[[155 133 153 106 122]
 [135 128 121 137 125]
 [144 140 125 133 114]]
137

[[111 103 142 146  99]
 [134 129 103 119 157]]
119

[[132 126 127 126 127 138]
 [129 133 114 100 144 100]
 [129 120 130 133 131 104]]
144

[[151 127 127 126 120 102]
 [104 113 150 106 127 154]]
127

[[124 111 124 111 126 135]
 [102 141 119 108 109 150]]
109

[[141 139 128 124 143]
 [144 125 126 134 144]
 [119 106 122 120 123]]
134

[[123 115 111 142 128 123 127]
 [137 121 140 127 157 117 119]]
117

[[122 125 124 137 152]
 [130 136 112 126 132]
 [111 126 140 126 107]]
126
---
[136 126 121 103 141 114] -> 114
[137 114 119 136 101 111 144] -> 144
[138 142 120 151] -> 151
[126 116 119 131 129 150 130] -> 130
[120 112 107 126 130] -> 130
[126 133 124 143 123 150 136] -> 136
[158 146 145 145  98] -> 98
[153 125 128 133 128 131 141] -> 141
---
[[129 105 126 101 123 134 126]
 [132 128 127 127 113 130 135]]
130

[156 131 117 119]
117

[103 119 139 158]
139

[[127 121 127 135 124]
 [124 127 135 152 137]]
152

[112 106 125 136]
125

[130 157 148 149 128 139]
128

[134 113 118 103 148 124]
148
---
[155 129 133 126 109 116]
126

[[126 114 124 123 134 116]
 [156 114 152 148 153 123]]
148

[[105 128 126 131]
 [150 130 134 138]
 [116 127 128 114]]
127

[157 111 147 114 119]
147

[108 104 119 115 124 134 122]
124

[[143 101 147 124 115 112 118]
 [142 105 139 132 132 141 131]]
132

[128 134 114 116 133 139  99]
133
---
[[127 137 129 123 130 126]
 [133 121 128 119 135 135]
 [125 114 139 124 123 131]
 [136 122 131 120 129 142]
 [135 130 137 103 129 136]
 [135 126 129 119 134 128]] out 135

[[127 131 116 126 131 132 124 131 131 131 135 127]
 [123 131 133 136 132 133 118 131 124 127 133 135]
 [131 127 135 131 133 123 125 131 120 128 127 122]
 [124 130 137 141 133 125 125 135 124 125 118 125]
 [122 131 152 131 124 136 135 130 119 123 135 129]
 [131 124 131 127 123 132 137 121 124 130 125 120]
 [130 127 121 129 127 130 130 133 134 127 121 125]
 [131 121 127 124 132 129 124 133 127 136 133 124]
 [127 132 137 127 122 140 134 129 118 124 135 126]
 [120 121 137 133 135 125 116 140 123 140 133 130]
 [126 127 134 140 125 125 133 131 127 126 109 121]
 [132 128 134 131 127 131 134 127 126 124 125 122]] out 132

[[136 126 119 129 127 146 126 138 125 136 131 106 120 127 124]
 [124 130 123 127 129 134 131 126 134 131 131 129 125 130 133]
 [137 129 128 128 127 130 128 131 127 139 121 115 125 125 125]
 [129 127 135 129 127 123 126 116 127 131 120 125 127 126 130]
 [142 127 129 127 131 113 113 127 131 130 135 132 131 130 122]] out 142

[[133 127 136 124 132 136 127 130 121 121]
 [140 129 128 134 110 116 105 118 127 131]
 [128 110 124 125 144 133 123 124 124 151]
 [117 123 139 128 118 128 130 139 124 123]
 [120 122 115 129 132 124 122 134 125 128]
 [120 133 118 130 134 121 135 126 132 135]
 [117 117 130 129 121 133 122 121 115 124]
 [112 117 138 142 106 127 138 122 132 147]
 [133 131 101 127 125 118 125 138 132 122]
 [125 126 127 120 125 126 134 137 123 118]
 [124 145 120 129 129 129 132 132 123 129]] out 124

[[115 146 108 136 141 107 132 138 134 130]
 [126 145 113 139 127 129 130 127 135 131]
 [113 118 149 133 117 116 121 115 108 137]
 [121 122 120 135 128 117 125 141 131 130]
 [118 150 111 136 134 115 135 128 131 127]] out 118
---
[[ 99 129 129 142 127 103 145]
 [149 107 118 123 110 142 109]
 [131 125 125 124  99 142 101]]: 103

[[106 128 105 103 125]
 [128 125 131 132 137]
 [132 127 133 134 132]]: 103

[[114 127 144 134 106 150 143]
 [115 111  99 138 113 130 127]
 [110 119 120 130 130 136 119]]: 150

[[133 133 139 127 140 117]
 [148 133 125 127 157 134]
 [133 133 138 127 140 117]]: 140

[[123 137 137 122 123 136 138]
 [121 142 142 113 119 128 126]
 [107 149 138 110 112 124 131]]: 136

[[130 102 120 141 117]
 [121 119 120 136 114]
 [118 124 115 114 111]]: 141
---
[134 116 117 128 143 147 151] ans = 134
[143 132 138 103 124] ans = 143
[117 114 105 133 115 141 143] ans = 117
[113 147 128 101 124 130] ans = 113
[103 112 146 137 135 131 153] ans = 103
[112 137 153 157 156 143] ans = 112
[123 106 127 127 117] ans = 123
[117 102 134 123 108] ans = 117
---
[[127 120 140 128 122 130 137 134 125]
 [111 144 140 131 125 115 139 131 141]
 [125 127 135 128 127 126 132 132 128]
 [144 113 118 128 133 138 120 130 117]
 [119 144 129 129 125 122 131 122 139]
 [146 106 120 128 129 140 124 132 115]
 [127 124 133 131 117 120 126 132 127]
 [141 113 114 119 140 140 109 121 110]
 [132 124 126 129 121 128 123 127 126]
 [126 127 139 137 108 117 136 137 134]
 [114 145 141 131 116 117 136 126 141]] yields 134

[[131 122 123 127 137 131 127 127 106 129 130 127 130]
 [134 123 135 127 144 129 127 126 133 124 131 124 130]
 [133 129 119 129 142 132 126 132 138 126 125 126 126]
 [120 130 133 124 135 128 128 128 121 131 129 128 127]
 [126 125 133 129 122 133 127 127 124 129 129 124 129]
 [123 127 130 128 122 129 127 128 139 131 127 131 125]
 [135 130 124 128 114 123 130 129 134 128 125 128 125]
 [128 129 124 129 124 126 130 127 121 129 129 127 125]
 [128 130 124 127 126 127 130 125 134 128 129 130 132]
 [115 125 125 126 125 134 129 127 110 132 130 124 134]
 [114 123 125 126 128 128 126 126 151 122 128 125 129]] yields 127

[[138 133 140 116 106 116 146]
 [119 128 131 145 135 120 131]
 [123 123 130 135 125 116 147]
 [136 136 131 118 115 124 122]
 [129 131 125 116 125 136 131]
 [120 122 120 120 121 128 139]
 [117 129 125 130 119 117 125]
 [121 132 125 129 137 119 132]
 [128 113 120 130 136 147 117]
 [125 116 125 122 114 132 127]] yields 116

[[124 116 133 139 144 128 133 140 141 111 123 114]
 [128 119 139 121 127 135 110 117 131 129 115 120]
 [125 142 131 128 140 123 144 148 146 130 132 121]
 [146 119 124 128 138 120 117 119 129 112 133 128]
 [123 125 132 129 131 128 105 118 138 129 144 139]
 [117 117 127 134 126 135 134 132 129 133 124 123]
 [130 107 142 141 125 126 142 120 128 115 123 116]] yields 123

[[133 124 126 138 128 126 119 131 126]
 [140 122 130 138 127 129 132 133 127]
 [127 131 128 130 117 135 131 124 131]
 [130 134 130 135 134 126 129 130 121]
 [130 127 132 147 134 131 122 136 129]
 [127 137 134 132 115 133 128 136 131]
 [133 116 119 133 123 126 141 119 118]
 [121 124 127 141 116 128 133 136 122]
 [126 125 130 125 133 133 118 123 142]
 [127 126 115 124 124 103 128 125 130]] yields 131

[[135 127 124 132 129 123 117 117 153 130 119 135]
 [123 127 135 120 123 126 128 122 123 126 138 144]
 [131 126 119 118 134 130 118 142 120 135 117 121]
 [123 133 126 122 138 123 124 135 122 125 142 119]
 [126 124 122 134 130 129 134 130 130 133 126 107]
 [127 135 134 127 131 127 124 125 137 128 129 141]
 [125 131 137 132 126 135 141 134 119 132 128 118]
 [121 125 128 126 131 131 136 133 121 132 131 116]
 [123 128 128 126 125 129 135 122 116 113 143 112]
 [126 126 139 132 120 137 144 122 122 125 128 122]
 [132 134 134 137 127 126 124 119 150 131 126 140]
 [129 135 134 131 132 124 127 137 127 137 127 138]] yields 119
